One hidden turn or mirror swaps the rows below in pairs. Which row is each named row swapped with?
The rows were stretched afterwards, more along some directions than others.
Fas: [3.991, -0.660, -1.612, 1.232, -3.433, -1.562, 0.585, 1.841, -0.701, 0.705, 0.537, 0.421, -1.238, 0.142, -0.230, 1.352]
bek: [4.321, -0.846, -1.420, 1.117, -2.151, -1.204, 0.497, 2.092, -0.899, 0.495, 0.122, -0.012, -1.114, -0.141, -0.183, 1.360]
muzen: [2.299, 0.727, 0.825, 0.575, -1.845, 1.152, 0.077, 1.029, -1.816, 0.304, 1.355, 0.644, 0.874, -0.005, 1.314, 2.167]
zatak: [4.168, -1.253, -1.803, 1.296, -1.789, -1.714, 0.080, 2.040, -1.568, 0.820, 0.134, 0.141, -0.993, -0.367, 0.031, 1.374]
fivi: [2.442, -1.319, -1.751, 1.108, -0.941, -0.607, -1.201, 0.369, -1.013, 3.167, -0.964, 4.208, -0.613, 0.323, 0.264, 0.530]
Zur: [0.953, 0.713, 2.468, 0.642, -0.031, -0.643, 0.487, 1.089, 0.725, -0.054, 0.823, -2.003, 0.169, -2.978, 2.305, 0.322]
gukul: [2.567, 0.989, -1.266, 0.622, -2.752, -1.790, -0.667, -0.830, -0.475, -0.232, -1.108, 3.507, 1.077, 1.484, 0.468, -0.611]
nat: [3.519, 1.198, -0.675, 1.254, -1.548, -1.431, -1.102, -0.152, -1.750, -0.116, -0.747, 4.071, 1.248, 1.027, 1.444, 0.492]
mibi: [1.788, 0.836, 0.900, -0.278, -2.844, 0.864, 0.456, 1.023, -0.911, -0.200, 1.856, 0.449, 0.424, -0.090, 0.595, 1.887]
vorun: [2.334, 0.591, 0.410, 1.410, -0.283, -0.999, 1.257, 1.739, 0.763, 1.173, 0.563, 0.029, -0.780, -1.859, 1.638, 0.826]
Ret: [1.062, 2.106, -0.710, 0.154, -3.577, -0.608, 0.815, -2.320, -0.693, 1.022, 0.637, 2.726, -1.001, 1.081, 0.947, 0.213]
sufen: [1.268, -1.577, -3.111, -0.694, -2.793, 0.113, -0.159, 0.976, 0.028, 0.760, -0.853, 1.784, 0.426, 2.385, -2.070, -0.018]
gan: [4.173, 2.310, -2.868, 0.317, -3.799, -0.711, -2.197, 0.723, -1.856, 1.497, -0.121, 3.932, -0.833, 2.329, -1.821, 0.624]
kibud: [3.671, 2.700, -2.442, 0.518, -4.193, -1.375, -1.938, 0.233, -2.162, 1.147, 0.616, 3.877, -0.783, 2.308, -1.576, 0.856]
mabin: [3.883, -2.331, 0.679, 1.743, 0.785, -1.327, 1.017, 1.640, -1.122, -0.185, -0.516, 0.054, 0.863, -1.504, 3.177, 1.021]
Vaze: [3.559, 2.579, -2.671, 0.021, -4.529, -1.598, -1.777, -0.042, -1.813, 0.582, -0.036, 3.628, -0.548, 2.193, -1.693, 0.436]
Fud: [3.546, -2.041, 0.300, 2.153, 0.506, -1.344, 0.797, 1.075, -1.293, -0.138, -0.419, -0.156, 0.441, -1.210, 3.094, 1.266]
nivi: [1.607, 1.693, -0.919, 0.273, -3.471, -0.409, 0.864, -1.965, -1.268, 0.878, 0.445, 2.660, -1.155, 1.353, 1.332, 0.423]
tibi: [3.810, -0.529, -2.203, 1.588, -3.337, -1.316, 1.012, 1.591, -0.996, 0.804, 0.026, 0.377, -1.170, 0.141, -0.358, 1.146]
Lib: [3.188, 1.065, -0.250, 0.528, -2.019, -1.451, -1.728, -0.340, -1.336, 0.104, -0.992, 3.822, 1.011, 0.978, 1.233, 0.380]
vuk: [0.560, -0.873, -2.741, -1.415, -3.186, 0.053, 0.058, 0.752, 1.382, 0.394, -1.011, 0.368, 0.047, 2.058, -2.196, -0.701]
rofa: [1.452, 3.704, -2.793, 0.925, -3.403, -1.603, -0.777, -0.609, 0.613, 1.359, -0.738, 4.821, -0.347, 1.953, -1.316, -0.572]
vod: [3.498, -1.246, -1.885, 0.672, -2.708, -1.596, 0.665, 1.691, -0.906, 0.949, 0.145, -0.074, -1.118, 0.309, -0.546, 0.731]
bapob: [2.176, 0.872, 0.693, 0.030, -2.102, 1.107, 0.427, 0.251, -1.465, 0.115, 2.122, 0.640, 0.428, 0.015, 0.682, 1.779]
gutog: [0.917, 1.890, -1.112, 0.339, -3.407, 0.169, 1.391, -2.345, -0.671, 0.947, 0.501, 2.152, -0.617, 1.074, 0.641, -0.260]
bes: [2.324, -1.268, -2.443, 0.771, -0.770, -1.070, -1.419, -0.055, -0.992, 3.135, -1.100, 4.286, -1.062, 1.223, 0.073, 0.365]
Zuvi: [1.558, 0.238, 1.331, 1.293, 0.105, -1.117, 1.173, 0.735, -0.466, 0.177, 0.811, -1.491, 0.203, -2.314, 2.546, 0.727]
poro: [1.464, -2.256, -2.268, -0.495, -2.545, 0.122, 0.200, 1.189, -0.020, 0.975, -1.552, 1.123, 0.928, 1.711, -1.115, 0.035]
zezus: [4.068, -1.425, 1.735, 2.312, 1.035, -1.154, 0.428, 1.697, -1.415, -0.016, 0.660, 0.002, 0.644, -2.275, 3.683, 1.678]
lat: [1.767, 1.964, 0.652, 0.777, -3.002, 0.302, -0.450, 1.154, -0.660, 0.088, 1.874, 1.217, 0.068, -0.375, 0.510, 2.352]
zelo: [1.748, 2.781, -3.070, 1.526, -3.057, -1.831, -0.542, -0.513, 0.357, 1.668, -1.359, 4.832, -0.010, 1.938, -0.827, -0.452]
bora: [3.793, 2.530, -2.881, 0.094, -4.498, -0.685, -1.711, 0.476, -1.322, 0.831, 0.325, 3.213, -0.766, 2.346, -1.896, -0.053]
Kud: [4.000, 2.545, -3.110, 0.713, -4.344, -1.377, -1.848, 0.313, -1.573, 0.728, -0.295, 4.295, -0.724, 2.632, -2.090, 0.768]
fude: [3.969, 2.488, -3.085, 0.145, -4.350, -0.968, -2.016, 0.287, -1.575, 1.065, 0.344, 3.784, -0.961, 2.953, -1.961, 0.520]
kigu: [0.222, 2.182, -1.579, 1.347, -2.707, -1.920, -0.989, -0.566, 0.690, 0.420, -0.992, 2.561, 0.435, 0.392, -0.588, -0.715]
sanob: [2.877, -1.668, -2.896, 0.884, -0.877, -1.060, -1.718, 0.302, -1.546, 3.135, -1.541, 4.794, -1.184, 1.721, 0.199, 0.500]
guz: [2.628, -1.938, -2.536, 0.253, -1.082, -0.613, -1.149, 0.031, -1.557, 3.181, -1.117, 4.848, -0.827, 1.406, -0.265, 0.251]
sovum: [1.447, -1.884, -2.677, -0.585, -3.267, -0.362, 0.036, 0.458, 0.165, 1.031, -0.993, 2.386, 0.575, 1.890, -1.975, -0.045]
Kega: [2.737, 0.772, 1.197, 1.334, 0.142, -0.650, 1.058, 1.664, 0.281, 1.360, 0.588, -0.024, -0.348, -2.019, 2.455, 1.044]
siv: [1.203, 1.502, -1.324, 0.512, -2.217, -2.089, -1.549, -0.199, -0.206, 1.137, -1.196, 3.443, 0.687, 0.579, -0.314, -0.507]
Govab: [4.037, -0.446, -1.725, 1.881, -3.474, -1.422, 0.718, 2.044, -0.889, 0.613, 0.684, 0.389, -1.116, -0.408, -0.095, 1.191]
refup: [1.509, 1.324, -1.425, 0.446, -3.260, -0.046, 1.344, -2.253, -1.663, 1.084, 0.776, 3.098, -0.884, 1.413, 0.754, 0.354]

zelo pairs with Kega
Fas pairs with fude
Govab pairs with bora
vorun pairs with rofa
gukul pairs with zezus
bek pairs with Kud
fivi pairs with gutog
kigu pairs with Zur
mibi pairs with sufen

